In the data rows, the value 50 means zero.
In each game, the first row plays the second. By how much does the first row win? 15 means about a draw, 30 a big win and 0 a big loss. Wins can go round in a circle. Each row has two weighted sums of its numbers, A and B, taken from their middle values. A row wins by its A times the other's B, less its B times the other's A.
array([53., 63., 53., 37., 52., 60., 45., 50., 59., 46., 85., 63., 29., 46., 24., 85.])
array([52., 54., 59., 46., 72., 44., 59., 30., 51., 22., 38., 33., 46., 69., 55., 55.]) -> 24
array([28., 54., 61., 53., 48., 60., 32., 47., 44., 41., 65., 49., 52., 59., 56., 40.])
array([52., 54., 75., 36., 52., 59., 45., 50., 58., 46., 84., 59., 27., 34., 25., 89.]) -> 8
array([52., 70., 33., 30., 48., 50., 67., 53., 41., 45., 21., 32., 43., 49., 50., 39.])
array([68., 47., 57., 55., 47., 55., 70., 40., 50., 40., 41., 59., 54., 79., 55., 47.]) -> 18
array([31., 43., 80., 47., 43., 64., 51., 35., 50., 65., 49., 50., 58., 31., 73., 48.])
array([37., 72., 59., 52., 51., 46., 54., 51., 68., 55., 56., 68., 64., 46., 48., 27.]) -> 20
array([26., 61., 54., 48., 47., 45., 32., 58., 50., 35., 50., 53., 53., 52., 64., 39.])
array([67., 33., 68., 55., 48., 64., 76., 31., 54., 41., 58., 58., 53., 74., 57., 60.]) -> 14
array([28., 48., 48., 49., 41., 59., 49., 23., 46., 69., 29., 55., 61., 43., 72., 50.])
array([73., 61., 62., 64., 44., 34., 43., 55., 55., 80., 65., 56., 47., 70., 44., 33.]) -> 25
array([52., 58., 42., 30., 48., 62., 63., 44., 42., 48., 37., 53., 42., 66., 58., 34.])
array([69., 57., 42., 55., 49., 78., 72., 36., 50., 38., 64., 59., 53., 67., 40., 44.]) -> 23
array([25., 45., 42., 50., 50., 50., 29., 50., 46., 40., 49., 60., 48., 68., 53., 43.])
array([63., 59., 59., 58., 51., 51., 66., 39., 55., 51., 26., 42., 68., 50., 58., 76.]) -> 16
array([72., 50., 57., 60., 46., 22., 46., 65., 55., 82., 50., 47., 47., 53., 51., 45.])
array([66., 58., 40., 60., 45., 59., 73., 37., 31., 45., 36., 53., 53., 55., 48., 52.]) -> 17
array([42., 45., 30., 27., 52., 54., 36., 18., 49., 51., 43., 46., 34., 35., 56., 49.])
array([50., 65., 42., 46., 72., 32., 60., 50., 43., 27., 39., 31., 47., 39., 55., 55.]) -> 4
array([65., 71., 62., 51., 50., 57., 65., 52., 45., 57., 46., 61., 67., 33., 49., 80.])
array([37., 57., 59., 53., 51., 36., 52., 55., 68., 54., 70., 51., 62., 47., 39., 43.]) -> 11
array([30., 22., 56., 49., 42., 61., 49., 23., 44., 70., 56., 57., 63., 26., 62., 52.])
array([66., 55., 57., 52., 52., 72., 60., 46., 37., 56., 25., 58., 67., 31., 55., 75.]) -> 12
array([29., 39., 56., 46., 41., 77., 53., 42., 39., 67., 48., 58., 60., 24., 79., 48.])
array([41., 30., 35., 25., 54., 55., 37., 46., 53., 54., 39., 47., 34., 39., 57., 54.]) -> 13
array([50., 67., 32., 33., 48., 57., 67., 26., 36., 45., 35., 36., 43., 45., 54., 30.])
array([36., 72., 36., 54., 52., 49., 53., 66., 58., 52., 74., 53., 67., 34., 48., 31.]) -> 15
array([54., 33., 62., 60., 59., 32., 48., 46., 54., 52., 44., 53., 53., 60., 72., 46.])
array([57., 52., 65., 60., 59., 34., 44., 60., 53., 54., 46., 49., 51., 66., 64., 59.]) -> 11
array([51., 61., 40., 43., 69., 27., 58., 54., 58., 25., 40., 47., 49., 61., 49., 51.])
array([60., 54., 35., 67., 27., 56., 45., 69., 56., 32., 39., 44., 47., 39., 36., 46.]) -> 15
array([41.,  9., 54., 65., 57., 63., 43., 62., 56., 53., 53., 41., 55., 49., 39., 47.])
array([28., 31., 40., 50., 48., 41., 33., 56., 51., 38., 58., 52., 53., 39., 48., 40.]) -> 12
array([24., 66., 50., 49., 44., 68., 31., 62., 45., 39., 56., 53., 49., 51., 56., 46.])
array([43., 84., 32., 25., 53., 57., 34., 59., 47., 52., 50., 37., 34., 32., 56., 48.]) -> 26
array([37., 48., 49., 53., 52., 25., 54., 57., 68., 57., 43., 54., 63., 52., 41., 31.])
array([54., 52., 67., 37., 53., 45., 51., 37., 54., 46., 80., 59., 30., 46., 26., 85.]) -> 20
array([62., 46., 72., 63., 58., 40., 51., 50., 42., 55., 58., 48., 54., 59., 75., 51.])
array([40., 33., 66., 64., 52., 44., 43., 36., 52., 61., 63., 45., 57., 48., 41., 35.]) -> 15
array([66., 69., 64., 57., 44., 58., 68., 33., 56., 43., 58., 62., 53., 88., 43., 56.])
array([58., 47., 35., 64., 26., 50., 46., 81., 55., 30., 45., 48., 51., 44., 33., 63.]) -> 14
array([51., 60., 56., 30., 48., 48., 66., 17., 49., 44., 30., 29., 44., 55., 50., 39.])
array([59., 53., 44., 67., 27., 47., 47., 78., 55., 31., 59., 33., 45., 36., 40., 50.]) -> 16
array([64., 60., 65., 51., 50., 70., 65., 66., 36., 57., 37., 69., 64., 35., 54., 63.])
array([68., 76., 65., 57., 49., 72., 65., 63., 43., 52., 41., 67., 63., 46., 55., 79.]) -> 22
array([49., 63., 53., 45., 67., 23., 58., 30., 54., 22., 40., 31., 48., 61., 67., 45.])
array([68., 46., 55., 56., 50., 54., 75., 16., 40., 42., 47., 54., 53., 81., 46., 66.]) -> 15
array([28., 31., 62., 48., 40., 71., 47., 24., 49., 67., 25., 64., 61., 32., 73., 53.])
array([68., 59., 75., 55., 49., 62., 75., 33., 43., 46., 54., 63., 54., 69., 43., 70.]) -> 19
array([65., 45., 60., 56., 54., 70., 68., 64., 32., 54., 20., 61., 67., 43., 50., 65.])
array([61., 24., 36., 68., 28., 43., 45., 77., 39., 28., 46., 48., 51., 53., 36., 53.]) -> 11
array([30., 34., 40., 48., 43., 67., 52., 33., 49., 71., 53., 55., 62., 36., 80., 48.])
array([40., 27., 72., 64., 57., 52., 45., 42., 47., 59., 50., 44., 55., 57., 32., 35.]) -> 15
array([37., 82., 48., 52., 53., 36., 50., 66., 59., 53., 66., 58., 69., 57., 42., 53.])
array([41., 15., 64., 66., 57., 52., 38., 35., 50., 54., 57., 47., 58., 53., 28., 33.]) -> 9
array([51., 53., 58., 37., 57., 67., 46., 24., 61., 53., 83., 66., 30., 45., 20., 79.])
array([28., 48., 37., 50., 39., 56., 46., 45., 53., 65., 49., 59., 56., 35., 83., 52.]) -> 8
array([50., 56., 49., 39., 51., 59., 47., 33., 51., 41., 73., 54., 34., 49., 30., 84.])
array([52., 61., 50., 35., 53., 58., 46., 76., 42., 48., 81., 56., 33., 48., 25., 81.]) -> 14
array([61., 53., 25., 67., 28., 57., 45., 77., 61., 31., 58., 40., 46., 55., 35., 54.])
array([70., 55., 60., 62., 46., 25., 42., 30., 56., 79., 62., 54., 47., 43., 46., 43.]) -> 15
array([53., 54., 36., 42., 70., 37., 60., 49., 55., 23., 50., 36., 53., 69., 57., 56.])
array([70., 45., 49., 61., 44., 38., 44., 54., 62., 75., 48., 43., 46., 57., 39., 31.]) -> 18
array([26., 28., 56., 49., 44., 61., 51., 44., 42., 66., 40., 47., 60., 35., 68., 41.])
array([29., 49., 42., 50., 43., 68., 49., 36., 53., 71., 43., 62., 62., 22., 76., 42.]) -> 16
array([63., 51., 71., 53., 48., 62., 65., 55., 28., 55., 33., 51., 66., 39., 51., 82.])
array([54., 56.,  7., 40., 67., 33., 57., 33., 60., 23., 56., 42., 50., 70., 70., 62.]) -> 23
array([59., 58., 38., 65., 32., 35., 45., 85., 60., 28., 44., 44., 49., 48., 37., 49.])
array([61., 45., 53., 63., 29., 48., 46., 58., 49., 35., 48., 41., 46., 37., 39., 49.]) -> 15
array([37., 50., 31., 52., 53., 43., 51., 58., 66., 55., 64., 55., 68., 58., 33., 33.])
array([40., 45., 71., 62., 57., 45., 44., 75., 38., 56., 49., 44., 57., 24., 20., 36.]) -> 22
array([60., 41., 25., 62., 27., 65., 43., 67., 48., 32., 49., 40., 46., 36., 27., 56.])
array([58., 68., 29., 64., 30., 49., 41., 67., 60., 29., 39., 42., 45., 48., 31., 43.]) -> 15
array([43., 53., 46., 26., 54., 72., 33., 54., 62., 54., 37., 41., 35., 35., 61., 53.])
array([52., 75., 40., 31., 48., 36., 62., 51., 36., 51., 23., 20., 38., 41., 61., 30.]) -> 20
array([55., 53., 64., 63., 61., 37., 46., 60., 46., 53., 48., 57., 54., 47., 64., 47.])
array([39., 64., 64., 54., 53., 23., 52., 51., 61., 50., 60., 57., 62., 60., 47., 22.]) -> 11
array([52., 49., 44., 45., 68., 38., 64., 61., 38., 22., 57., 30., 50., 56., 55., 52.])
array([69., 62., 50., 63., 45., 43., 43., 39., 59., 75., 60., 43., 45., 51., 53., 52.]) -> 19
array([28., 48., 36., 51., 49., 50., 28., 51., 37., 36., 69., 47., 49., 46., 60., 34.])
array([64., 63., 66., 52., 53., 64., 61., 69., 29., 54., 49., 61., 66., 43., 48., 69.]) -> 14
array([60., 60., 21., 56., 59., 39., 46., 59., 41., 56., 42., 49., 52., 66., 73., 52.])
array([25., 61., 48., 51., 47., 54., 30., 66., 30., 41., 55., 55., 50., 45., 51., 38.]) -> 4
array([69., 72., 54., 63., 44., 29., 47., 48., 53., 76., 45., 39., 49., 55., 43., 43.])
array([39., 30., 55., 63., 57., 48., 44., 52., 49., 59., 64., 58., 56., 39., 24., 34.]) -> 15
array([27., 48., 43., 49., 50., 44., 31., 63., 34., 41., 76., 57., 50., 62., 57., 43.])
array([65., 59., 46., 54., 50., 66., 68., 49., 35., 53., 44., 60., 64., 39., 58., 84.]) -> 17
array([52., 71., 85., 39., 53., 60., 49., 47., 58., 49., 84., 62., 28., 41., 20., 82.])
array([65., 51., 58., 59., 51., 63., 65., 48., 49., 50., 21., 67., 66., 30., 54., 71.]) -> 17
array([64., 71., 14., 64., 28., 43., 47., 84., 56., 31., 40., 53., 47., 48., 34., 53.])
array([36., 58., 61., 50., 54., 35., 50., 53., 68., 54., 64., 52., 62., 56., 44., 20.]) -> 15
array([25., 57., 30., 50., 47., 64., 32., 74., 38., 35., 50., 65., 49., 61., 52., 41.])
array([25., 46., 47., 50., 40., 65., 51., 38., 56., 67., 43., 53., 63., 37., 64., 47.]) -> 21
array([30., 57., 52., 45., 43., 77., 51., 29., 45., 63., 40., 51., 62., 42., 62., 53.])
array([57., 52., 55., 59., 60., 41., 48., 66., 54., 53., 38., 55., 49., 68., 70., 58.]) -> 17
array([56., 37., 59., 62., 60., 35., 45., 61., 48., 54., 51., 49., 52., 69., 62., 52.])
array([57., 45., 66., 60., 62., 35., 49., 45., 43., 57., 46., 65., 53., 38., 72., 55.]) -> 16
array([63., 49., 44., 65., 28., 61., 46., 85., 59., 30., 42., 44., 48., 40., 36., 56.])
array([51., 58., 27., 32., 47., 49., 64., 42., 44., 48., 33., 28., 42., 49., 45., 33.]) -> 16
array([42., 45., 47., 24., 53., 52., 33., 54., 72., 60., 48., 48., 35., 40., 59., 51.])
array([43., 57., 41., 25., 54., 51., 36., 74., 60., 55., 36., 43., 37., 51., 59., 48.]) -> 5
array([71., 64., 43., 61., 44., 38., 40., 52., 73., 79., 47., 52., 51., 51., 52., 37.])
array([38., 60., 49., 50., 53., 35., 54., 76., 70., 58., 53., 60., 64., 47., 50., 15.]) -> 26
array([58., 64., 58., 63., 58., 32., 47., 47., 45., 60., 41., 46., 50., 66., 77., 45.])
array([65., 61., 74., 54., 50., 65., 67., 62., 24., 58., 42., 54., 67., 44., 50., 71.]) -> 6
array([38., 73., 52., 28., 52., 71., 37., 57., 57., 56., 40., 46., 37., 37., 45., 51.])
array([40., 18., 69., 66., 55., 50., 46., 61., 54., 57., 48., 52., 57., 42., 33., 40.]) -> 6
array([54., 57., 33., 45., 72., 28., 56., 52., 38., 23., 49., 40., 47., 67., 45., 48.])
array([41., 58., 63., 49., 55., 44., 54., 68., 79., 51., 63., 52., 60., 63., 48., 27.]) -> 9
array([26., 42., 39., 48., 42., 64., 51., 40., 42., 69., 44., 56., 59., 35., 76., 43.])
array([68., 60., 46., 63., 46., 23., 43., 36., 56., 75., 52., 40., 47., 58., 52., 43.]) -> 15
array([25., 54., 58., 52., 50., 62., 26., 39., 34., 36., 56., 51., 51., 61., 51., 38.])
array([37., 21., 69., 62., 59., 47., 41., 50., 48., 53., 59., 47., 55., 40., 18., 51.]) -> 6
array([59., 50., 24., 66., 30., 68., 44., 90., 51., 31., 45., 45., 49., 51., 45., 58.])
array([43., 35., 43., 23., 49., 60., 34., 37., 59., 55., 34., 49., 35., 26., 40., 52.]) -> 21
array([25., 21., 57., 48., 39., 54., 50., 31., 44., 69., 44., 54., 59., 49., 58., 46.])
array([44., 77., 34., 28., 54., 62., 34., 38., 52., 55., 44., 51., 33., 49., 46., 46.]) -> 5
array([50., 56., 58., 35., 53., 50., 42., 47., 71., 50., 78., 60., 31., 37., 22., 75.])
array([62., 56., 47., 68., 33., 52., 46., 59., 51., 32., 38., 42., 51., 50., 35., 45.]) -> 19
array([66., 68., 55., 54., 48., 68., 73., 34., 43., 43., 52., 66., 55., 73., 48., 51.])
array([40., 31., 57., 69., 55., 44., 43., 47., 59., 56., 54., 52., 55., 49., 36., 37.]) -> 14
array([43., 18., 59., 61., 57., 49., 43., 76., 56., 57., 52., 54., 58., 53., 34., 31.])
array([43., 38., 66., 62., 54., 56., 42., 49., 32., 59., 54., 49., 54., 37., 31., 30.]) -> 22
array([68., 49., 70., 59., 46., 62., 72., 29., 42., 44., 44., 63., 52., 81., 46., 50.])
array([62., 57., 27., 66., 25., 55., 43., 64., 49., 39., 47., 55., 45., 38., 23., 67.]) -> 17
array([54., 49., 34., 43., 69., 32., 60., 75., 45., 22., 40., 32., 49., 46., 55., 57.])
array([49., 49., 53., 31., 51., 40., 64., 37., 52., 49., 37., 37., 41., 24., 47., 35.]) -> 18
array([26., 44., 46., 54., 51., 62., 29., 39., 47., 41., 72., 55., 53., 38., 58., 40.])
array([38., 51., 50., 52., 52., 49., 51., 60., 69., 53., 53., 51., 60., 51., 39., 48.]) -> 16
array([51., 55., 64., 31., 49., 49., 66., 38., 58., 47., 38., 38., 41., 62., 56., 29.])
array([39., 53., 32., 51., 52., 45., 52., 53., 54., 50., 61., 53., 63., 56., 60., 37.]) -> 15
array([61., 54., 55., 67., 26., 44., 43., 76., 48., 30., 43., 41., 51., 51., 34., 56.])
array([27., 41., 39., 49., 44., 70., 42., 31., 39., 67., 41., 57., 64., 33., 76., 50.]) -> 17
array([48., 61., 38., 34., 50., 38., 65., 28., 59., 45., 23., 32., 41., 50., 57., 45.])
array([43., 45., 74., 66., 56., 62., 45., 66., 52., 56., 58., 47., 59., 34., 39., 38.]) -> 8
array([69., 54., 39., 58., 46., 31., 44., 45., 50., 78., 44., 47., 49., 49., 44., 59.])
array([60., 41., 39., 60., 58., 45., 43., 50., 48., 55., 42., 58., 48., 58., 75., 51.]) -> 16
array([51., 74., 62., 28., 49., 49., 62., 54., 36., 51., 35., 27., 42., 51., 53., 34.])
array([49., 54., 57., 35., 53., 58., 45., 24., 47., 48., 87., 59., 33., 58., 38., 83.]) -> 14
array([42., 36., 34., 27., 51., 63., 31., 41., 61., 55., 60., 49., 35., 46., 57., 43.])
array([26., 60., 58., 50., 48., 65., 29., 32., 52., 36., 62., 59., 52., 53., 62., 38.]) -> 16
array([49., 59., 24., 28., 50., 51., 64., 51., 48., 51., 42., 29., 39., 41., 42., 45.])
array([64., 40., 59., 53., 52., 71., 67., 53., 42., 52., 24., 63., 64., 50., 65., 68.]) -> 14
array([63., 60., 56., 55., 51., 61., 64., 65., 24., 52., 27., 54., 64., 63., 60., 67.])
array([68., 38., 54., 58., 45., 57., 75., 35., 44., 44., 41., 54., 55., 88., 47., 55.]) -> 13
array([38., 55., 49., 29., 51., 45., 36., 44., 63., 54., 49., 38., 33., 37., 52., 56.])
array([52., 29., 25., 42., 66., 39., 58., 55., 57., 20., 37., 40., 47., 56., 53., 57.]) -> 16
array([28., 50., 38., 51., 49., 57., 33., 50., 54., 41., 74., 58., 53., 54., 62., 32.])
array([70., 70., 56., 57., 50., 69., 75., 40., 42., 41., 49., 62., 50., 77., 45., 53.]) -> 19
array([52., 54., 19., 44., 67., 18., 57., 79., 39., 24., 50., 34., 48., 61., 54., 58.])
array([43., 37., 51., 60., 56., 56., 41., 42., 60., 56., 59., 50., 55., 56., 36., 40.]) -> 11
array([51., 52., 29., 41., 72., 34., 63., 52., 50., 19., 38., 37., 47., 65., 51., 54.])
array([36., 41., 47., 52., 51., 42., 53., 51., 63., 53., 53., 59., 63., 59., 53., 33.]) -> 15
array([50., 69., 77., 32., 51., 50., 62., 51., 52., 47., 31., 25., 43., 64., 46., 30.])
array([50., 57., 70., 36., 54., 62., 47., 31., 53., 46., 89., 65., 27., 49., 34., 85.]) -> 10
array([42., 36., 62., 64., 57., 42., 46., 54., 59., 57., 51., 35., 58., 32., 29., 30.])
array([42., 63., 61., 52., 52., 35., 47., 60., 59., 52., 65., 59., 67., 40., 44., 30.]) -> 8
array([73., 50., 48., 62., 43., 35., 43., 35., 52., 74., 50., 48., 46., 63., 52., 40.])
array([55., 57., 32., 45., 70., 24., 61., 65., 62., 20., 29., 35., 48., 66., 65., 57.]) -> 6
array([38., 60., 49., 53., 52., 48., 50., 64., 54., 56., 60., 59., 62., 38., 51., 28.])
array([51., 44., 76., 37., 54., 61., 47., 45., 45., 50., 76., 64., 31., 27., 18., 83.]) -> 17
array([41., 22., 49., 65., 55., 43., 44., 61., 54., 57., 41., 55., 58., 58., 40., 41.])
array([49., 75., 42., 29., 50., 55., 62., 35., 50., 50., 42., 33., 44., 52., 52., 32.]) -> 15
array([42., 41., 40., 63., 55., 52., 42., 57., 57., 56., 61., 41., 59., 49., 38., 43.])
array([60., 49., 66., 62., 60., 39., 47., 65., 45., 55., 52., 55., 51., 45., 72., 51.]) -> 13
array([43., 71., 47., 26., 52., 67., 32., 50., 60., 50., 56., 32., 32., 33., 61., 49.])
array([38., 55., 53., 53., 50., 35., 51., 64., 64., 55., 56., 54., 64., 59., 56., 32.]) -> 18
array([71., 66., 55., 65., 45., 16., 45., 41., 57., 80., 33., 50., 46., 47., 38., 55.])
array([41., 56., 46., 25., 54., 53., 32., 50., 59., 53., 55., 42., 34., 39., 51., 49.]) -> 13
array([64., 73., 70., 53., 51., 76., 65., 56., 39., 57., 42., 58., 65., 45., 61., 67.])
array([49., 54., 56., 34., 50., 59., 44., 43., 41., 48., 78., 60., 30., 42., 18., 70.]) -> 4
array([64., 55., 61., 56., 51., 68., 66., 63., 34., 58., 41., 67., 66., 41., 53., 73.])
array([65., 60., 52., 54., 49., 69., 62., 63., 36., 53., 25., 58., 71., 34., 56., 79.]) -> 22
array([65., 39., 69., 55., 50., 64., 66., 47., 36., 53., 29., 59., 65., 45., 60., 70.])
array([26., 53., 50., 51., 45., 59., 30., 57., 46., 42., 60., 52., 50., 38., 65., 35.]) -> 15
array([55., 51., 67., 61., 57., 43., 43., 75., 54., 56., 43., 59., 49., 53., 71., 48.])
array([70., 41., 36., 61., 46., 35., 43., 55., 55., 82., 64., 58., 47., 49., 53., 47.]) -> 14
array([26., 39., 40., 49., 43., 59., 55., 37., 49., 67., 30., 61., 60., 37., 68., 50.])
array([40., 63., 53., 26., 53., 67., 32., 51., 58., 55., 35., 46., 36., 38., 56., 52.]) -> 6
array([64., 52., 72., 56., 50., 72., 66., 65., 29., 51., 40., 63., 65., 45., 49., 72.])
array([42., 40., 36., 27., 49., 75., 37., 26., 57., 54., 53., 46., 34., 22., 52., 54.]) -> 16
